Rows are one point carried round by a steady rotation, each followed by how many steps it has turned.
The counts run from 0 to 73.
[-22  14  18 -14 -22  25  -8  28  18 -12 -21  27   2  18   2  17   1 -25
 -36  35   0  -7  -9   0  34]
1
[ -3   2  23 -14  -4  28 -14  26  -1 -21 -28  -6  11  46   2  17  13 -19
  -8  36 -21   8  -5   2   7]
10
[-13  -2  17 -43 -18  12  -5  33  27  28   4  10   8   5   6  21 -12   1
  -9  17 -22 -35   2  11  40]
53
[-10  11 -10 -23 -24  24 -30  23  23   6 -10  38  16   0  27  -2 -17  -4
 -27  22 -39   3 -26   2  33]
49
[-18 -21  20  -8 -22  26  -5  28 -14   5 -24  21  28   5 -10  14  -8  -7
  -2  32 -34  -9  -4  -3  35]
73
[  0  21   6 -33 -13  26  -8  29  18 -14 -15  26   0  14  30   6  14 -24
 -26  18 -12   5  -9  16  21]
3
[-36   1  24 -29 -17  23   5  26   7  11  -3   6   1   2  23   7 -13  -8
  -4  29 -27 -33  23  12  29]
26
[-27  -8  15  -6 -33  20 -19  30 -12   3 -22   9  22   4   5  13 -15  -6
  -8  28 -52 -23 -12  -7  23]
46
[ 11  20   9 -41  -2  16   5  33  26  -3 -13  25   0  31  31  -7  16 -15
 -16  21  -4  -4  -4  32  19]
4
[  8   1  12  -4 -20  27 -24  27   8  -7 -34  13  25  35  -1  19   6  -2
 -16  33 -32  10 -31   0  16]
66
[-24  17  28 -14 -18  19 -21  30  28  -6 -21  13  -1  16  10  32   3  -5
 -33  28  -8 -12  -8  -4  30]
56
[  4  -5  34  -9 -13  19 -27  24   3  -5 -30   1  20  38 -13  27   4  -4
 -11  41 -26   6 -24 -12  27]
65
[  4   5  38 -35  -7  22  -8  31  13  25 -19 -20   7  26   8  14  10   1
   7  31 -31 -25  14   9  13]
35
[-21 -12  12  -9 -32  33 -13  26 -24  -7 -18   0  27  17   3   7  -8 -11
   2  34 -47  -3   3   0  21]
18
[ 13 -23  10 -31 -11  18   1  26  -7  12 -13  -1  39  27  10 -19   8  -6
  11  31 -43   1  11  34  21]
15
[-22   1   6  -3 -32  18 -34  26  -4  -4 -19  21  17   4   5  15 -16  -5
 -24  32 -46 -10 -25 -16  21]
47
[  9  -5  31 -30   2  32  16  41  11  18 -17  -5  13  29   7  14  14  -8
  -6  35 -11 -21  19  25  25]
7
[ -2   4  -8 -42 -15  12 -16  28  30  27  -1  26  20  -9  28 -14  -2  -6
 -12  13 -26 -21 -10  16  33]
51
[  4 -12  39 -18 -11  21 -11  31   5   5 -28  -1  23  31 -22  30   6  -3
   0  41 -17  -8 -17  -6  25]
64
[ 19  13  23 -55   4  15  -4  29  27  30  -4  -8   4  28  24  -2   5  -8
  -4  25 -19 -18   0  29  14]
33
[ 19   6   8 -51  -3  19   7  27  31  11  -7   8  11  21  23  -4   9 -11
  -8  24  -7 -12   1  42  29]
5
[ 27  -8  -2 -23 -13  17 -18  19  10  19 -16  22  41  13   5 -12   5  -5
  -1  23 -35  15 -22  16  22]
69
[ 24  -3  23 -39   5   7  -4  26  32  27 -21   1  17  21   4   2  11   7
  -6  34  -8 -12  -7  27  33]
61
[ 11 -27   6 -18 -18  19   2  20   0  22 -10  12  38   0  -2  -1  -3   3
  13  29 -41 -18  -5  10  40]
71
[-41   8  26 -20 -21  31  -4  31   8   2  -7   4   0  11  12  20 -11  -7
 -18  26 -20 -29  18  10  22]
27
[ 14  21  11 -40  -8   8 -26  25  38  11 -13  21   6  32  21  -4  13  -1
 -18  26  -7  -2 -21  23  27]
59
[ -9   0  37 -10 -11  20 -18  34  -5   7 -20 -15   8  39  -1  22   2   8
  -1  37 -34  -7  -8 -14   5]
37
[ 23  -6   1 -18 -17  23 -19  21  13  -3 -26  12  35  21  15 -13   9  -5
  -3  24 -23  17 -36  14  22]
68
[ 20   8   5 -25 -11  25 -14  20   5 -16 -30   9  29  44  29  -8  14 -14
 -11  32 -28  19 -21  12  -4]
12
[  2 -19   9 -22 -15  25   3  34 -10  17 -11  -2  34  17   0  -3   4  -2
   6  28 -36 -18  10  13  30]
16
[ 13  28  12 -28  -2  20 -24  28  35  -1 -28  22  -5  26  22  10  -2 -10
 -32  25  -8   4 -30   0  17]
58
[ -4  15 -13 -24 -21  27  -9  36  13  -7  -9  31  22   6  36 -21  -8 -25
 -15  13 -43  -4  -7  15  18]
22
[  7   2  25 -21 -12  32 -21  26 -10 -17 -34   8  15  46  14   7  12 -14
 -12  34 -25  15 -26   4   2]
11
[ 19 -19   1 -26 -11  20   5  27   2  27 -13  13  39  11   1 -16   2  -2
   8  31 -39  -3 -14  15  30]
70
[-10  27  19 -36  -5  25 -25  28  23  -6 -15   8  -5  29  33  -3   1 -19
 -31  22 -11  -4  -6  13  10]
30
[-28  -3  28 -19 -19  26   2  31  11 -22 -12  27   7  13   2  23   0 -21
 -22  36  -9 -14   7   2  33]
0
[  2   9  -7 -27 -16  20 -25  27  21  11   1  33  22  -5  28 -11 -18  -4
 -26  10 -28 -11 -20  14  28]
50
